Here are the same points, seen from different sides; a view may also be mirrored.
A view may leave some points out, and in a few views one point is out of place. Which views, in the order they come, and which point in each? Write none if none.

Scene 1 (5 views)
view 1:
  putup [-0.99 -1.39 -3.21 -2.41  3.34  0.66  0.84 -1.79 -1.22  2.16  1.22  0.59]
  tifa [-1.39 -2.52 -3.64 -3.69  3.59 -0.92  1.25 -1.74 -2.19  3.37  1.75  1.74]
  tided [-1.52 -2.66 -3.32 -1.51  2.79 -0.29  1.23 -2.45 -1.63  2.10  0.58  0.48]
  tizo [-2.17 -1.00 -2.76  0.14  3.67  0.66  0.57 -2.06 -0.08  1.67  0.15 -0.28]
  mori [-0.37 -1.91 -3.31 -2.53  3.70  2.03  2.34 -3.81 -1.83  2.41  1.17  1.02]
  gulo [-1.15 -2.24 -3.60 -3.56  3.07  0.20  0.69 -1.75 -2.30  2.15  0.55  0.15]
  dafar [-1.43 -2.13 -3.56 -2.63  3.56 -0.13  1.19 -2.53 -2.04  2.74  1.18  0.88]
view 2:
  tided [ 0.02  1.07  3.40  1.47 -1.17 -2.31 -1.33  0.86  1.69  2.13 -1.93  2.04]
  gulo [ 0.24  1.42  4.59  1.14 -0.90 -1.94 -2.41  0.21  1.48  2.75 -0.85  0.91]
  tifa [ 0.44  1.98  5.44  0.74 -2.38 -1.54 -2.50  0.09  1.86  1.76 -2.50  1.01]
  putup [ 0.29  2.25  4.27  1.08 -0.52 -3.19 -2.09  0.92  2.16  2.29 -1.42  1.29]
  mori [-0.41  1.84  3.92  1.18 -1.89 -4.94 -0.94 -0.51  1.49  1.83 -0.78  0.97]
view 3:
  dafar [ 0.71 -0.47 -1.64  0.26 -1.13  0.33 -1.89 -2.17 -2.15 -0.45  0.46 -0.50]
  tizo [-1.03 -0.75 -1.20  0.72 -1.58  2.09 -2.99 -2.25 -1.55 -2.46 -1.98 -0.78]
  tided [-0.20 -0.53 -1.70  0.32 -1.91  0.42 -2.56 -1.80 -2.12 -0.28 -0.40 -0.99]
  vuvom [-0.25 -0.45 -1.41 -0.49 -0.65  1.55 -2.49 -2.86 -2.60 -2.04 -0.42 -1.04]
view 4:
  tifa [ 0.00 -1.81  1.57 -0.31 -5.75  1.41  5.46 -1.49 -1.90  0.62  0.49  3.20]
  dafar [-0.28 -2.45  2.30 -1.02 -5.32  1.26  4.85 -1.76 -1.61 -0.23  0.04  4.20]
  gulo [ 0.39 -2.77  3.14 -1.20 -5.93  1.48  5.39 -1.87 -1.91  0.46 -0.31  4.72]
  putup [ 0.67 -2.95  3.30 -1.06 -4.75  1.27  4.43 -2.10 -1.50 -0.24  0.59  4.52]
  vuvom [ 0.12 -2.97  2.38 -1.32 -5.00 -0.10  3.84 -1.82  0.26 -0.91  0.83  3.91]
  mori [-1.16 -2.76  2.79 -1.48 -3.56  1.86  4.89 -2.44 -3.08 -1.35  0.00  5.00]
view 5:
  gulo [-0.04  0.28  2.97  0.29 -2.05  0.03 -3.93 -3.02  0.67  0.85  1.25  0.48]
  tided [-1.23  0.29  3.66  0.01 -1.40  1.09 -2.97 -3.49  0.27  1.00  0.14  0.80]
  putup [-1.08 -0.16  3.57 -0.09 -2.56  0.07 -3.35 -2.31  1.20  1.08  0.36  0.72]
  vuvom [-2.17  0.20  4.07  0.57 -2.46  1.44 -2.10 -2.78  1.71  0.99  0.37  2.14]
  dafar [-0.53  0.90  3.31 -0.01 -2.02  0.60 -3.35 -3.03  0.94  0.52  0.32  1.28]
  mori [-0.84  1.23  2.40 -1.28 -2.20  0.47 -4.23 -2.66  1.69  0.94 -1.57  0.08]
Views with a point moved: none
